Named moves, each a turn or a mirror, and the order they were made in; the first pair answered:
gesu (before => after):
[-10  19   4   9   1   8   5  -6   5  -1  -8 -10  -4   0  -3   1   1   8
   5  -4   9   6   1] => [-9 19  3  9  2  8  5 -6  5 -1 -8 -9 -4  0 -3  1  0  8  5 -4  8  5  0]
[ -1   0   0   2  -7   3   9  -7 -20  -9 -14   9  -3  -2  -4 -14  -8  -7
  -3  16   3  -8   3] => [ -2   0  -4  -4  -6   7   6   0 -19  -8 -18  12  -7   1  -3 -12  -7  -5
  -3  15   6  -3   1]
[ -7   1  13   5  -2   0   0 -11   5   4   5  -4   1  -2  -3  -1  -4   6
   5  -2  10   4   7] => [-8  1  7 -4 -1  5 -4 -3  6  5 -2  1 -4  2  0  0 -4  7  6 -3 13 11  4]
lebab (before => after):
[  2  -6   3  10  -2 -10   4  -5   9   0  19 -17  12  -3  -3  11 -10   2
   3  -4  -3  -9   3] => [ -4 -11   1   8  -4  -9   7   3  11  -4  19 -19   8  -4   2  12  -4  -2
   3   3  -1  -8   4]
[ -1  -2 -10  -4   4   1   0  11  -3   7  -6  11 -11   7   5   1   2   2
   5   6   5  12  -1] => [ 4  3 -9 -2  6  2 -4  5 -4 11 -7 13 -8  9 -1  0 -4  6  6 -1  4 13 -3]
[ -2  17  12   8  -8  16  11  -7  -8   4  -9  -8  -1  16  -2  -2 -11   6
   3 -11  16  20 -15] => [ 13  18  15  14  -3   4   8 -21 -11   7  -1  -5   9   9  -8  -4 -19  10
   0 -16   0   8  -9]
[ 13  -1   1  -4   7  -7  -4  -6  -1   4  -1   7   5  -1  -6  -7  -9   4
  -3  -2 -11  -5  -1] => [  9  -8  -1  -4   4 -11   1   0   0  -2   2   6   2  -5   0  -6  -2  -1
  -5   7 -12 -10   3]
nevip (before => after):
[ -6   2   1  -2   0   4   6   6  -8  -7  -2  -6  -4  -2   7  -6   7 -10
   0   9   5   1   1] => [ -3   5   5   3   0   2   7  -1 -11  -8  -1  -7   0  -3   4  -9   3 -10
  -1   7   3  -3   2]
[-12   6   0   7   1  -3 -10  -7  -1  13   2   1 -10   0   8   2   9  -2
  -5   7  12  12  -9] => [-13   6   2   9   0  -3  -7  -9  -3  12   2   0 -10  -1   7   1   8  -3
  -5  10  13  11  -8]
[ 3 -8  8  6 -1 -2  9  3 -5 -2 -1  1 -2 -1  3 -6 -5  4 -4 10 -2 -9  0] => [ 6 -6  9  7  1 -4  7  0 -4  1  1  1  0 -1  1 -6 -7  7 -3  6 -5 -9  0]
[-15 -13   2   7 -10  -1  12   7   3  -4  10 -12  -1  -2   2   2  12 -13
  -2   9  10  -3   2] => [-11  -9   7  13 -10  -3  14  -2  -1  -3  12 -14   3  -3  -3  -1   8 -12
  -3   7   7  -8   4]
Faf (before => after):
[ -1 -10   9 -14   5   0   4  11  16   5   3  -5   1   7   3  12   8  -1
  -1  -8   7  -3  -7] => [  5 -10  14  -8   6  -7   5   0  15   6  10  -7   7   2  -1  10   5   0
  -3 -10  -2 -12  -3]
[ -2   1   4  -6  -3  -2  -2   1  -5   1 -10   9  -2  -1   4   0  -4   4
   3   0  10   4  -2] => [-5 -4  2 -5 -4 -7  0  6  0 -1 -4  5 -4 -3 10  4  3  1  2  4  8  3  0]
[  2   6   9  13   3   0   8  -8  -4  -4   2   0   5  -4  -9  -4 -12  -6
  -2  -2   3  -7   3] => [ -4   8   5   6   3  10   6   1  -5  -3  -9   4  -2   1  -8  -5 -12  -6
   0  -3  12   3  -3]
Nobib (before => after):
[ 1  5 -3 -7  0  7  0 10  0  6  1  0  4  6  4  5  4  0  1 -2  1  4 -6] => [ 5  7 -2 -8  2  7  1  4 -9  5 -4  6  5  3  0 -1 -3  0  0 -1 -2 -1 -4]
[-16  -6   4   7 -13   8   7   3  -4  -9   0  -6  -5   0   6   9   8 -12
  -1   6  13   8   3] => [ -6  -1   9   8 -10   8   6 -11 -19 -10  -7   4  -1  -6  -3  -1  -6 -11
  -3   7   6  -2   7]
[ -5  -9  -6  -5  -6  12  -5   7  -8  -5  -1   6 -10 -12  -3  -1  -5   1
   6  10   6  -4   2] => [  4  -3   0   7  -4   3  -6 -10  -6   0  11   0   2 -15 -11  -1 -11   5
   6   1  -4 -11   5]

(two moves a pair)
[  8  10  -1  -2   2   6  -6  -6  -8   8 -10   8   3   6  -5  -2 -11   2
   2  -9   3  11  -5] => [  2   7  -4  -1   1   5  -6   3   6  10  -1  -1   3  10   1   8  -1   3
   3 -13   6  17  -9]  Nobib nevip
[  4   1   1  -8   2   4   8   7   4  -8   2  -4 -13  -5  -3   5   1  -4
   0   5   1   9   4] => [ 5  6  8  1  1  2 10 -4  3 -7  6 -9 -7 -6 -8  3 -3 -4  1  2  0  5  6]  lebab gesu
[ 11  -6   5  10   0 -10   9  -6   2  -9  13   4   5  -6  -4   6  -2  -2
  -8   5 -16 -15   4] => [  2   3   5  11   0  -2   4   0  18   0  15  -7   6   8  -6  17   3   5
   0 -13  -3   5  -9]  Faf Nobib
[ 0 -1 -1 -6  1 -1 -5  3 -6 -2 -6 11 -5 -6  1 -3 -1  5 -3  9 -5  0  4] => [ 3  8  4 -1  2  0 -8 -6 -4  5 -5  7  1 -1 -7 -3 -6  9 -1 -3 -4  4  0]  Nobib Faf
[  9  -5   1  -2   2  -5   1 -14  -7  -1  -2   7   2  -2  -3  -8 -10   3
   0   4  -4  -7   2] => [  8   1   3   3   2  -6   0 -15   3   6   5  -3   6   3  -5  -2  -8   7
   3  -7  -1   0  -3]  Faf Nobib
[ -2  -1  -1 -18  -3   0  -8   9   1   3  -4   3  -3   0  11  -6   7   5
  -2  -4  -3   7  -6] => [  5   2   1 -17   0  -2 -10   1  -6   4  -5   8   1  -2   5 -10  -1   7
  -3  -6  -8   2  -3]  Nobib nevip
[  4   9   7   3   4   1  -2  -8   3  11   1  -2   5   2  -6   5  -2   5
   1 -11   3   5  -3] => [  3   7   8   5   4  -2  -1  -8   5  10   5  -4   6   1  -5   6   0   4
   1 -10   1   3  -2]  nevip gesu
[ -9   2  -5  -8   7   2   1  12  19   3   1 -10  -4   8  -1  13   6   2
   1  -8   1  13  -9] => [  1   5   8   3   5  -2  11 -14 -10  -7  -5  -1   2  -7 -12  -7 -13  -5
  -4   6  -9 -12   4]  Nobib gesu
[ 2 -1  2 -3  3 -6 -1 -5 -2  3  8  1  6 -2 -4  1 -8 -1 -5 -2 -7 -1  2] => [ -3  -4  -2 -10   2   0  -1   5  -5   0  -2   7  -1  -1   1   0  -5  -4
  -5   5  -2   3   2]  Nobib Nobib
[  6  -1   0   2   1 -10  -5  -4   5   2  10   3   6   2  -4   2   1   7
   0  -3 -14   1  -3] => [  2  -6  -6  -5   1  -8  -5   7   7  -1   6   6  -1   3   1   6   7   5
  -1   3 -11   4  -3]  lebab gesu
[  3  -8  -4 -10  -1   1   3   6 -17 -11 -12  18  -8  -8   4  -7  -2  -6
  -7  18  -1  -9   8] => [  0   2  -4 -12   0  13  -1   6 -17  -4 -21  18  -9   2  -1  -8  -7  -1
  -1   7   9   4  -1]  lebab lebab
[ -8  -6   3   0  -6  -2   8   2   2 -11   2  -5   1  -3   4   0   3  -3
   0   9   2  -5  -1] => [-8  3  4 -1 -5  7  4 -1  0 -5 -5 -5  2  6 -3 -1 -3  2  5 -2  9  5 -8]  lebab lebab
[ 3 -3 -7 -5  6  5 -6  6 -2  4 -3  3  0  7  3  1  1 -2 -4  0 -1 11  1] => [ 3 -4 -8 -4  7  2 -7  6  2  4  2  2  1  5  5  3  4 -1 -5  0 -4  9  3]  lebab Faf
[ -4   4   5   6  -6   8   4   4 -19  -7  -1   3   0   3  -4   0 -13  -2
 -10   3  -4   4   2] => [ -7   2   6   7  -8   8   6   6 -18  -8   0   1  -1   3  -2   0 -11  -3
 -10   5  -3   5   2]  Faf nevip
[  1   8   4   0   1   8  -3  -8 -12   1 -12   4   0   3  -6  -8 -10   5
   3  -8   6   5  -6] => [ -2   4  -2  -8   1  11  -4   3  -9  -1 -16   7  -5   4   0  -6  -4   4
   3  -3   9   8  -6]  lebab Faf
[ -1  -1   3   1  -1  -1   7 -11  -8  -5  -4   1   2  -6  -1  -5  -3  -4
  -3   9  -1  -4   2] => [ -2   3   5   7  -2  -3   6 -14   1   0   5  -8   7  -2  -4   0  -1  -1
   0  -1  -1  -1  -1]  Faf Nobib
[  1   6   6   0  -3   6  -1  -8  -9  -2  -4   3   1   0  -8  -7 -10  -2
   0   1   2   0  -2] => [ 1  7  6  4 -3  1 -3 -8  3  3  7 -6  6  3 -8  0 -6  1  2 -9  2  4 -5]  gesu Nobib
[-3 -4  2 -4 -1  1  1  4  1 -1  1  0 -1  3  5 -1  7 -1  1  3  4  6  2] => [ 0 -6  2 -3 -1 -2  2  2 -1 -3  2  2 -1 -1  6 -4  5 -2 -1  6  1  2  5]  Faf Nobib
[ 0  2  3  1 -1 -2  1 -8 -2  2  2  3  2  0 -5 -2 -5  4 -1  3 -5  0 -1] => [ 1  2  1 -2  0 -2 -2 -3  2  5  2  2  2  3 -5  2 -3  7  0 -1 -4  5 -4]  gesu Nobib
[  2  -5 -15  -6   3   4   2  19  -1  -1  -1   5  -6  -8   9   0   2   7
  -1  -6   3   3  -7] => [ 11   3 -10  -2   7   3  -1   4  -8   3  -2   8   1  -9  -1  -5  -9  11
  -1 -14  -2  -1  -7]  lebab Nobib
[-7 -9 -3 -2  2  6  4  8 -3 -5 -2 -2 -7 -4  5  6  5 -7 -3 -3 -1 -2  3] => [-7 -9 -1  2  2  3  4  6  1 -4  4 -6 -5 -4  6  9  7 -6 -4 -6 -3 -2  3]  lebab Faf
[  6  10  -1 -15   6   6  -7   3 -12   5 -11  11  -1   3   8   5  -1   6
  -8   6  10  17  -3] => [  9  14   3 -12   6   6  -6  -5 -16   5 -11  11   2   2   3   2  -7   6
  -7   4   8  13  -2]  nevip lebab
